Families of rows that turns and mirrors carry onto each other, the same ones carrying the whole set onto itself: the rest of each named row's family, in list order
5 families of 6 rows
nelap: [-25   3  24 -24  26  26  17  -7 -26  44   5  -1  -5  -4 -28]
Gomi: [-15 -31  44 -18  15  36  10 -20  -9  36   1 -17 -19   6  -2]
muri: [-11 -33  27 -26 -13  14 -31 -18  16   4  -4  15  -2  22  14]
bigu: [-34  -6  -1 -29   3  11 -35   9   1   6  -4  10   7   9  13]
muv: [ 37  35  36  -7  -8  19   9 -22 -13  28  21  -1  -7   8 -41]
lupup: [ 15  55  -5 -17   2   7 -16  17 -14  18  14   1   6   3 -23]
bituf: [ 10  -6  50 -12   6  27  21 -31 -19  41  16   3 -11   5 -36]
Figo: [-18 -42  43 -22   1  27   3 -30  -5  28   2   9 -11  12  -7]
Bod: [ 43  47  27  -6  -2  26   1  -6  -8  25  19 -28 -11   6 -26]
nul: [ 37  26  28   2  -8   8  11  11  -3  21  26 -20  -3  -5 -45]
nokit: [ 23  49  32  -6   9  16  -2 -16 -18  16  22  -8   9  -5 -43]
Kanel: [ 38  26  13   0 -21   0 -20  21  15  -2  20 -16   4   7 -22]
geba: [-19 -36  28 -23   2  27 -22 -10  11   9  -5 -14 -12  14  22]
sumez: [ 35  43   9 -10 -17  15 -30   6  10  -1  13 -23  -3  14   5]
rotus: [-34 -22  28 -24   5  15 -35 -16   4  -4  -1   6  13   7   8]
Val: [-44 -21  18 -31  19  21  -7  -3 -15  30  -4   9  -4   2   1]
nifek: [ 16  12  41 -11  15  37  22 -17 -14  40  14 -27 -21   1 -27]
pom: [-17 -48  44 -10   4  17  12   1   3  26  10 -12  -9   0 -21]
Sef: [  9 -10  13 -12 -23   0 -36  26  25 -13  10  -8   5  13   3]
gufeb: [ 46  41  18 -10 -24   8 -23  -9   2   3  17   5   2  17 -15]
buzit: [  6  41  15 -15  16  16  13   3 -27  41  16  -3  -4  -5 -39]
dolo: [ 22  55  15 -11  -3   7 -33  -5   0  -9  16  -5  18   3 -21]
pif: [  7   0  11 -19 -13  19 -42   5  20 -10   0 -16  -3  19  27]
kegi: [ 17  11  13 -20 -28   4 -43  -7  20 -11   7  11   7  24  11]
gafet: [ 11 -12  45  -5   7  18  25   2  -9  34  18 -18 -12  -5 -46]
Zepad: [ -8  12  52 -11  25  25  13 -29 -24  31  17  -7   2  -9 -41]
futo: [-36 -25  46 -22  21  24  -5 -29 -11  19   3   1   3  -6 -16]
tek: [ -5  17  13 -15  -6   5 -51  -3  13 -20   4   2  21  12   9]
tiz: [-17 -45  29 -14  -7   8 -19  12  18   1   4  -6   0   7   3]
lenol: [ -3  35 -11 -22  -4   2 -38  19   3   1   4   5  10  11   8]

Same family as lenol: nelap, bigu, lupup, Val, buzit
Same family as Bod: Gomi, geba, sumez, nifek, pif
Same family as nokit: rotus, dolo, Zepad, futo, tek
Same family as Kanel: nul, pom, Sef, gafet, tiz

Families of rows that turns and mirrors carry onto each other, the same ones carrying the whole set onto itself: the rest of each named row's family, in list order
6 families of 6 rows
nozef: [  5 -22 -36 -21   9   1  11  13 -26  27  11 -14  -3 -30 -15 -23 -28   1
  23 -23  -8  -8 -25  19  37 -22 -10 -32 -30 -23 -15 -16 -19  -4  12  50
  14 -10  -3   3  -7 -18 -10  -1 -13 -19  12 -39  10]
ninot: [ 13   1 -24  11  42  20  -3  25 -32   5   6  27  11  15 -30  -5 -30  40
  -8   1   4  18   6  -3 -19  10  -3  -2 -18 -13 -21   9 -25 -22 -10   2
 -39  -5 -21 -36  18  31  14  -4   4 -49  23 -32   1]
Bak: [ -6 -15  -7 -14   9  -1  -8  16  -2  -7  22 -14  45 -23  19 -38  34  12
  28  11   1 -13  34  14  32   8   5 -21   2 -12 -12  -4 -14 -10  40   7
 -10   3  -9   7  -1  24  -3  18  15  -1 -20  -8  13]
dativ: [ 10   8 -14  15  24  19  -9  27 -37  10   4  21  20   9 -32   8 -32  47
 -19  -1  -3  18   0  -9 -25   5   3  -2 -17 -13 -23  23 -20 -18 -15   4
 -38 -17 -13 -29  14  30   1   2   3 -39  22 -34   0]
sek: [ 34   7 -19   4  13   9  26  -3 -18  15   9  31 -16  -7 -24  -7   0  -1
 -38   8  -1  13 -10   9  31 -18  46 -18  21  -2  51  -9  16  -8 -15 -22
  11   8  -1   7 -18  19 -24 -30   0  -6  -8   8   8]
sog: [ 26   2 -16 -29  12 -12  35  41 -14  -7  16  11 -17 -26  14  19  22 -14
 -18  18  -3  19   4  20 -20  -7  10  -8 -40  10  29   8 -10  31  -6 -30
  -3  19 -27 -12  27  -8  -2  20   6   5  -3 -15  -6]
Gen: [  1 -22 -23 -30  11   9  -2  -1 -30  32   9  -9  -5 -15  -3 -18 -30  -1
  35 -23  -3 -13 -19  16  31 -22 -14 -19 -15 -17 -11 -10 -20  -2   9  55
  17 -17   3   4  -6 -11  -8   0  -4 -10  19 -43   6]
rel: [ -2 -11   2 -17   6  -7 -10  27 -15  -2  21 -11  54 -32  20 -41  36  14
  34   2   5  -6  17   7  26   1   4 -24   3   2  -1   2 -19 -21  36   9
  -2  -4  -5   9   5  23  -3  15  -2   0 -28 -14  16]
nuni: [  7   0 -19  15  39  12  -1  28 -21   7  11  24  23  19 -21   6 -34  49
 -24 -19   6  16   7  -1 -21   1   3   6 -12 -18 -23  23 -18 -21 -16   9
 -38  -6 -22 -25  13  33   0   1  -9 -36  25 -23  -2]
Nuziv: [ 23   2 -16 -26  20 -22  38  41 -12 -13  18  22 -11 -29  21   8  22 -10
 -21  18   6  19  -5  20 -10  -4   5  -6 -47  15  31   8 -13  28   1 -28
   7  24 -21  -9  19 -11  -7   9   8   7   9 -20  -6]
Luv: [ 30   4 -28  24  13   2  30  -9 -14  15  10  25 -14 -14 -12   2   9  -2
 -26  17 -10   8  -1  18  25 -20  38 -12  19 -10  50  -2  26  -2 -15 -23
  12  -1   7   5 -16  15 -30 -26   1  -5 -23   7   2]
namo: [ -3 -13   4  -7   0  -8  -7  35  -8  -1  15  -8  42 -20  17 -55  33  13
  27  13  -7  -9  24   8  21  -2  -2 -34   1   3  -4   8  -8 -17  38  -3
   5   0  -9  12  -5  23  -4  22  13  -9 -25 -12  16]
seso: [ -3 -15  -7 -22   5   0 -28  26  -3   0  29  -8  40 -18  26 -47  30  16
  23  12  -2   5  20  10  25   4   6 -36  -2  -7   2  -3 -18 -11  40   3
   0  -6  -9  11   1  26  -9  19  13  -6 -29  -5  11]
bedu: [ 14  -2 -29 -26  10  -5  35  46 -15  -4  18   9 -17 -19  24  19  16 -11
 -15  25   5  27  -1  23 -17  -4  -1  -7 -39  15  29  18  -8  24  10 -29
   7  27 -16  13  24  -3  -5  14   3   3   8 -16  -9]
lege: [ 31  16 -27   7  13   8  35 -13 -18  11  -2  27 -17  -4  -9  -1  10   4
 -34   5  -1  10   4  17  24 -31  41 -14  13  -2  42  -2  26   3 -20 -16
  17  -6  -6   8 -27  24 -22 -20   7  -5 -17   3  11]
piver: [-24 -15   6  21  17  -9  11  15   2   8  20 -20 -21  -4 -15  -2  -8  28
  11  20   2  37 -14 -40  18   0 -24  -9  27 -12   6  22 -14  -6 -56 -14
 -34  10 -11 -11 -16  12 -41  -2  -2   3   0 -15   2]
zot: [  7   8 -14  11  47  21  -2  38 -18  21   6  27  11  16 -27   6 -29  46
 -10  -8   1  15  -4   6 -16  12  -2  -3 -14 -21 -15  17 -23 -29  -4   1
 -43 -17 -19 -19  17  33  -2   2   3 -46  23 -28   3]
Vopal: [  9 -24 -40 -28  18  -5   8   9 -15  28  12  -9  -4 -14  -2 -12 -30   3
  24 -22  -6 -21 -34  14  31 -14  -5 -27 -32 -26 -11 -15 -26  -7  10  58
  15 -12  -6   2   5  -4  -4   3  -8 -11  16 -31  11]
madir: [  9 -11 -26 -23  15   0  11  -3 -19  29   7 -23  -6  -7 -12 -25 -25  -6
  26 -16  -5  -6 -32  24  33  -9 -10 -30 -21 -28 -16  -8 -23  -3   7  57
  12 -18  -3   8   6 -17  -3  -6  -6 -14  21 -35   3]
Rol: [-27  -5   9  35  11 -12  11  12  -7   5  23 -32 -20  -6 -17   0 -10  33
   6  18  -3  30 -14 -32  17 -16 -26  -2  26  -9   3  13 -17  -3 -48 -30
 -34   3  -9 -10  -4  14 -36   6   2 -14  10 -11  16]
Fima: [-28  -9   3  25  17  -7   2   9   1   2  19 -24 -24 -22 -22  -6  -5  37
  21  17  -4  29 -11 -36  13  -9 -25  -8  21  -3  15  18 -14  -9 -57 -13
 -33   3  -7 -18 -10   5 -34   7  -6 -22   7  -4   5]
zagu: [  5 -23 -28 -21  13   6   7   7 -16  25   3 -11 -10 -17 -11 -15 -31  -8
  27 -31  -2 -17 -22  10  32 -17  -5 -16 -21 -23 -15 -13 -20  -4  17  53
  20 -22   6   0   1 -16  -5   3  -2  -7   5 -37   0]
zafav: [ 19  -1 -19 -21  11   0  36  48 -20 -10  22  17 -17 -31  26  17  17 -15
 -18  24   0  28   4  20 -17  -6   2 -12 -42   6  19  15 -21  34   0 -25
   8  20 -32  -5  14   3   4  15   4   6  12 -16   9]
nulu: [  1 -21 -19 -19  16   0  17  -2 -13  35  11  -7 -15 -20 -13 -19 -34  -1
  22 -21  -3 -16 -22  22  24 -16 -14 -30 -19 -26 -16 -16  -8  -8   5  59
  16 -13   9   2   6 -17   4   5   0 -11  13 -32  10]
Pebi: [  8  -2  -9  10  30  23  -8  40 -33  17  12  22  14  20 -29   6 -29  49
 -15  -1   7   9   2  -9 -12   4  -1   6 -18 -14 -24  26 -23 -15 -12  15
 -37 -11 -15 -31  12  34  -1  -5   7 -43  21 -21   4]
gos: [-31  -2   3  20  19  -3   3  18   1   6  16 -28 -16  -9 -22   3 -15  30
  21  12   2  33 -12 -34  25 -27 -15 -17  24  -9   7  22   0 -15 -58 -21
 -33   1  -7 -13 -16   9 -36   0  -2  -7  10 -12   6]
tob: [  9  -3 -25  11  39  23  -1  28 -33  20   6  22  23  17 -38   8 -27  46
 -21  -4   8  19  -1   5 -22  -2  -3  -5 -14 -24 -14  14 -23 -20 -25  13
 -40  -9 -23 -19   4  32  -2   5  -1 -42  18 -33  -2]
Gili: [ -1  -4   0 -11  16  -7 -12  22  -7   3  18 -11  44 -31  18 -54  26   6
  32   7   6  -7  30  14  26   7   6 -22   0   1   3  -1 -24 -12  37   8
   6  -6 -17   9   8  19 -13  15   8  -2 -31  -7  11]
neso: [ 26   4 -28   7  13   3  38 -16 -26   8  13  28 -26 -15 -13  -3  10   9
 -35   7   1   2  -8  13  16 -18  42 -13  12  -9  46 -13  14  -6 -15 -30
  13  -8   3   3 -20  17 -22 -28   2  -4 -24  -2  13]
Mese: [-31  -5   8  28  12  -1  16  14   2  -2  17 -26 -15  -4  -5 -12  -6  17
  17  10   6  35 -17 -43  11 -16 -16  -3  30   0   1  13 -16 -15 -54 -20
 -25  14  -9 -20 -10   8 -38   0   3 -12   6  -6   4]
zoril: [ 31  11 -30  11  12   8  34 -10 -26  24  22  26 -22  -4 -14  -7   6   9
 -42   4   4  10  -5  17  22 -24  37 -15  12  -4  42  -9  22  -8 -16 -37
  10  -5  -3  -1 -24   9 -18 -15   2  -3 -16   8   8]
lali: [ 18  -3 -17 -28  12  -3  33  37  -4 -17  16   8 -13 -31  22  17  18 -19
 -26  37  -3  17   7  10 -15  -5   5  -7 -36  14  30   7 -14  25   9 -34
  -3  16 -30   4  18  -8 -13  15   3  -5  10 -13  -8]
Punu: [-36 -15   5  25   6  -7  14  18  -6   1  17 -32 -19  -6 -25   2  -5  38
  16   8   1  37 -15 -35  16 -18 -14  -3  28   0   1  14 -20 -11 -50 -21
 -26  -1 -19 -17 -13  13 -30   5   1 -10   9  -2   8]
Depi: [ -9 -15  -7 -15  12   4 -13  26 -12 -16  20  -9  48 -19  24 -47  37  16
  20   6  -5  -7  22   4  32   7   5 -25 -10  -5  -3  10 -22 -19  40  11
  -5   1 -15  18   9  11   0  14  12  -3 -22  -6   8]
vanan: [ 32  -6 -20  17  13   8  24  -7 -27  16  15  31 -23  -8  -9  -3   6  -4
 -35  -7   8   5  -4  13  22 -12  35 -18  16  -5  50 -10  24  -5 -26 -21
  17  -8  -1   4 -19  22 -20 -29  -9  -7 -14   4  20]
rima: [ 14   2 -17 -26  10  -1  36  47 -22 -11  17  13 -13 -21  24  19  20 -19
 -20  22  -3  12  -4   7 -12   1   3  -1 -53   5  40   8  -9  20  -1 -33
   4  26 -21  -4  19 -10 -13  16  -2  -7   5 -15   2]

Same family as lege: nozef, Bak, nuni, Fima, rima
Same family as Luv: Vopal, gos, tob, lali, Depi
Same family as ninot: namo, zafav, nulu, Mese, vanan
Same family as sek: seso, bedu, piver, zot, madir
Same family as dativ: sog, rel, zagu, neso, Punu

Families of rows that turns and mirrors carry onto each other, the same ones carrying the whole set onto itself: the rest of each named row's family, in list order
4 families of 5 rows
B: [-30  42  -9   2 -22   8  21  35   3  26]
F: [-28  11 -42  18 -35  22   5   7 -16  -7]
P: [ -6 -20 -53  24  12  -2   3  18  -8  -7]
Y: [ -7 -16 -39  37   6  20  11   0  -3  -6]
C: [  8   9 -12  27   5 -32 -30   7   6  -7]
M: [  5  -1 -26  17   2 -43  -5  34  11  -9]
E: [-20  12 -12  20 -28  29  -2  -5 -25  -6]
N: [-37  43 -20   5 -12  15  14  24  -4  34]
V: [-26  48   6   9   0   4  17  13   6  31]
J: [-21  31   3 -13   5 -33  13  30 -16  11]
Z: [ -6  21  14   3  18 -38  12  16  -3   2]
W: [ -2  12 -29  16   8 -49 -16  25  11  -1]
G: [-25   9 -35  17 -37  29  18  21  -9  -3]
L: [-23  46   1  16  -5  15  -5  11   2  35]
H: [ -2 -18 -51  29  -4   5   6  25   4  -8]
X: [-12  26   3  -7   5 -35  16  42   0  12]
T: [  0 -16 -34  35  19  17  -7   5  -7   5]
S: [ -8  20  20  -2  21 -22   4  18 -19  12]
U: [  6   0 -24  32  11 -33 -12   5  16 -11]
R: [-28  24 -14  21 -31  29  15  -5 -10  -1]

Same family as N: F, P, J, W
Same family as T: C, E, L, S
Same family as G: B, M, H, X

